Look-ups in named tables: a row name and a column name give one cell, copied from the table.

dun:
         nirotap  gen  malekub  zufavat  reze  fatasud  tupu  nolig  vuge
posezan      3.2  2.4      3.8      5.1   4.9      4.9   4.2    2.1   8.1
tonani       3.2  5.7      2.6      1.1   5.8      2.7   5.7    5.4   4.9
fes          3.2  2.2      3.6      7.2   5.0      5.3   4.5    2.3   6.8
ruga         6.1  4.9      6.1      6.9   3.2      5.5   3.9    5.5   1.3
nit          2.6  3.1      2.7      4.1   5.7      4.1   5.0    2.6   7.8
gisugir      6.2  6.5      6.0      2.0   3.4      4.0   3.7    6.4   2.3
kul          4.0  2.5      4.9      4.7   4.3      5.1   3.4    2.0   8.1
bodobin      4.4  5.0      4.6      0.2   4.6      3.5   3.7    4.3   6.7
rikud        3.4  6.1      2.7      1.2   5.9      2.6   5.8    5.9   4.1
zepazu       2.2  3.0      2.2      5.5   6.0      4.2   5.6    2.9   6.9
dop          3.3  4.5      3.2      1.0   5.5      3.2   4.6    3.9   7.3
sizodop      6.0  4.2      6.6      1.9   3.1      5.0   2.2    3.6   6.7
zuti         3.0  5.9      2.1      3.0   6.1      2.7   6.5    6.0   3.2

zufavat of zuti is 3.0
malekub of sizodop is 6.6
nirotap of posezan is 3.2
nirotap of zepazu is 2.2
malekub of nit is 2.7
nirotap of ruga is 6.1
tupu of zuti is 6.5
vuge of sizodop is 6.7
vuge of rikud is 4.1
malekub of gisugir is 6.0
gen of fes is 2.2
zufavat of zepazu is 5.5
zufavat of posezan is 5.1
reze of zepazu is 6.0
nolig of bodobin is 4.3

kufozer.tsv
	siki	rugumu	nobom	kul	mis	tapuvit	visi	zevilus	bef
nani	2.411	2.976	6.767	5.680	5.954	3.376	6.629	3.713	-0.580
rusuk	-0.511	-0.190	-6.291	-5.611	-3.006	0.166	-6.262	-0.722	3.988
mudegi	5.170	-1.112	5.313	6.285	0.248	-1.772	5.728	-1.093	2.860
lat	-4.796	4.797	-1.361	-2.772	3.489	5.082	-1.912	4.781	-3.902
pegidub	5.914	-2.356	4.237	4.996	0.225	-2.290	4.756	-1.992	4.177
bigeza	-2.687	3.212	-2.820	-3.180	0.677	3.195	-3.214	2.815	-0.599
kunokik	5.905	-2.341	2.703	3.284	-0.034	-1.938	3.195	-1.963	5.406
tabezeg	4.312	1.725	8.261	7.871	4.745	1.625	8.237	2.324	0.256
labeg	2.277	2.544	6.553	5.721	5.142	2.672	6.497	3.130	-0.762
sek	1.095	0.649	2.673	1.608	3.141	1.233	2.717	1.265	-0.412
zoka	4.505	2.019	8.560	8.242	4.984	1.877	8.591	2.589	0.550
mer	2.859	0.849	4.176	3.851	2.939	1.182	4.230	1.323	1.329
vebobeg	-1.552	1.989	-4.841	-4.885	-0.300	2.453	-4.930	1.638	2.157

What is the visi of kunokik in kufozer? 3.195
What is the zevilus of mudegi in kufozer? -1.093
What is the zevilus of labeg in kufozer? 3.130
What is the rugumu of sek in kufozer? 0.649
What is the tapuvit of bigeza in kufozer? 3.195
What is the tapuvit of pegidub in kufozer? -2.290
What is the kul of lat in kufozer? -2.772

kat =
,luziv,deladid,fupe,suz,durir,zuras,faz,ratu
zafupef,-0.32,0.33,-0.32,0.36,0.19,-0.60,-0.53,-0.41
favu,0.07,0.01,0.08,-0.12,0.31,-0.46,-0.43,-0.01
gis,-0.23,-0.46,-0.27,-0.37,-0.58,0.14,0.24,-0.14
bapav,0.36,-0.42,0.33,-0.66,0.12,-0.12,-0.13,0.29
bikimim,-0.53,0.23,-0.53,0.51,-0.05,-0.51,-0.35,-0.52
bufiri,0.00,0.06,0.01,-0.02,0.30,-0.49,-0.45,-0.07
dubazef,-0.01,0.05,0.00,-0.02,0.29,-0.50,-0.44,-0.06
veneg,-0.41,-0.26,-0.47,-0.10,-0.60,0.05,0.15,-0.36

deladid of bapav is -0.42
durir of bikimim is -0.05
ratu of gis is -0.14
suz of bikimim is 0.51
faz of favu is -0.43
fupe of bufiri is 0.01
zuras of favu is -0.46
luziv of veneg is -0.41
ratu of bapav is 0.29
deladid of favu is 0.01
suz of favu is -0.12
durir of gis is -0.58
durir of bapav is 0.12

ruma
          gid   fur  vunade  lezez
zes      7.16  2.88    3.65   9.35
befino   8.89  0.74    3.65   9.35
sele     8.89  2.07    3.61   7.63
ges      8.89  0.74    3.65   9.35
pesanab  8.89  0.74    3.65   9.35
zizofi   8.89  0.74    3.65   9.35
lesenu   6.18  0.74    3.65   6.98
mevezi   6.37  0.74    3.65   9.35
pil      9.28  0.72    5.90   6.34

pesanab, lezez: 9.35
ges, vunade: 3.65
zizofi, fur: 0.74
zes, fur: 2.88
ges, lezez: 9.35
pil, gid: 9.28
lesenu, fur: 0.74
pesanab, fur: 0.74
sele, vunade: 3.61
ges, fur: 0.74
Which row has the largest fur? zes

rez
fields: nufo, bamuvu, silokom, memad, mekidor, rig, figuso, gabud, buk
paz: [152, 152, 97, 117, 149, 224, 139, 115, 124]
foloko: [111, 141, 153, 76, 152, 203, 112, 162, 87]
ror: [136, 174, 96, 127, 165, 205, 56, 114, 130]
rubepu: [125, 124, 131, 96, 183, 107, 137, 210, 147]

paz, nufo => 152
rubepu, memad => 96
foloko, figuso => 112
ror, mekidor => 165
rubepu, gabud => 210
paz, bamuvu => 152
rubepu, bamuvu => 124
paz, mekidor => 149
rubepu, rig => 107
foloko, memad => 76
foloko, rig => 203
paz, rig => 224
foloko, mekidor => 152
rubepu, buk => 147
Row with the largest memad: ror

pum:
|  | rel | gaf | napifan | vanik | muk | tenuk | bol | dud | gakube |
|---|---|---|---|---|---|---|---|---|---|
| rasipov | 137 | 162 | 205 | 209 | 59 | 88 | 55 | 119 | 110 |
| reta | 179 | 121 | 204 | 210 | 39 | 220 | 59 | 157 | 158 |
| vov | 93 | 155 | 47 | 32 | 240 | 52 | 225 | 137 | 114 |

dud of vov: 137
rel of reta: 179
tenuk of vov: 52
vanik of rasipov: 209
vanik of reta: 210
bol of vov: 225
gaf of reta: 121
dud of rasipov: 119
rel of rasipov: 137
napifan of reta: 204

Table pilifez
        ridotim  miranak  mupe  ginogip  lazazu  kipu  pur
fovig       147      129   131      138     143   220  131
zukiz        94      132   122      117     122   209  129
der         132      127   131      127      48   133  128
bor         144      121   125      137     214   143  130
tepota      131      127   128      132      43   111  131

What is the kipu of zukiz in pilifez? 209
What is the mupe of fovig in pilifez? 131
What is the pur of fovig in pilifez? 131
What is the ridotim of zukiz in pilifez? 94
What is the pur of tepota in pilifez? 131
What is the miranak of tepota in pilifez? 127
What is the pur of der in pilifez? 128
What is the pur of zukiz in pilifez? 129
What is the pur of bor in pilifez? 130
What is the ginogip of der in pilifez? 127
What is the miranak of bor in pilifez? 121
What is the lazazu of tepota in pilifez? 43
What is the lazazu of der in pilifez? 48
What is the ridotim of tepota in pilifez? 131
What is the mupe of zukiz in pilifez? 122
What is the miranak of zukiz in pilifez? 132
What is the ridotim of bor in pilifez? 144
What is the lazazu of bor in pilifez? 214
What is the kipu of fovig in pilifez? 220
What is the kipu of der in pilifez? 133

Table gib
,poku,tofis,diz
vido,-4707,4469,-2921
zil,-5728,4309,-5457
ser,-823,2248,-3281
fumuzo,-6772,2836,-135
naso,-543,1719,-4244
nivelet,-3492,-4075,1000
maf,5091,-2106,-5213
sopeb,2155,1576,-8725
vid,-1811,1150,-3569
kode,-5533,8811,-3781

poku of naso is -543
diz of maf is -5213
tofis of naso is 1719
poku of sopeb is 2155
tofis of sopeb is 1576
diz of vid is -3569
tofis of vid is 1150
poku of kode is -5533
poku of vid is -1811
diz of vido is -2921
poku of fumuzo is -6772
diz of zil is -5457
tofis of ser is 2248
poku of ser is -823
tofis of maf is -2106
diz of fumuzo is -135
diz of nivelet is 1000
poku of vido is -4707

lep.tsv
	dinuni	suvisud	zodefo
ses	224	49	151
lam	147	227	223
mupof	140	125	28

zodefo of mupof = 28
zodefo of ses = 151
dinuni of lam = 147
zodefo of lam = 223
suvisud of lam = 227
suvisud of mupof = 125
dinuni of mupof = 140
suvisud of ses = 49
dinuni of ses = 224

dipevi
columns: rekeza, sova, nunabi, galezon, dib, vilobab
gadi: [-19.43, -58.76, 28.23, -20.49, 35.04, -34.27]
dapel: [66.82, 71.06, 5.62, 35.00, -54.43, 40.71]
domog: [-43.50, -41.09, -33.80, 16.44, 22.29, 2.67]
zegi: [43.35, 39.16, 40.95, -13.57, 25.59, -27.70]
por: [-49.95, -42.61, 1.66, 32.08, -2.38, 5.30]
fif: [45.89, 67.43, 9.55, -16.94, -7.59, 23.95]
vuvodom: [-16.84, -43.83, 11.55, 37.12, -3.88, 29.98]
fopad: [-55.28, -52.33, -0.14, -39.19, 26.35, -9.15]
fov: [-26.88, -54.35, 20.21, -11.10, 43.64, -34.67]
soz: [-26.81, -26.02, 63.46, 12.56, 48.31, 11.79]
miseke: [-48.92, -61.13, -3.77, -25.94, 30.51, -25.66]

What is the vilobab of fov in dipevi? -34.67
What is the nunabi of fif in dipevi? 9.55
What is the nunabi of zegi in dipevi? 40.95
What is the rekeza of dapel in dipevi? 66.82
What is the vilobab of fopad in dipevi? -9.15
What is the dib of por in dipevi? -2.38
What is the sova of por in dipevi? -42.61
Which row has the largest nunabi? soz

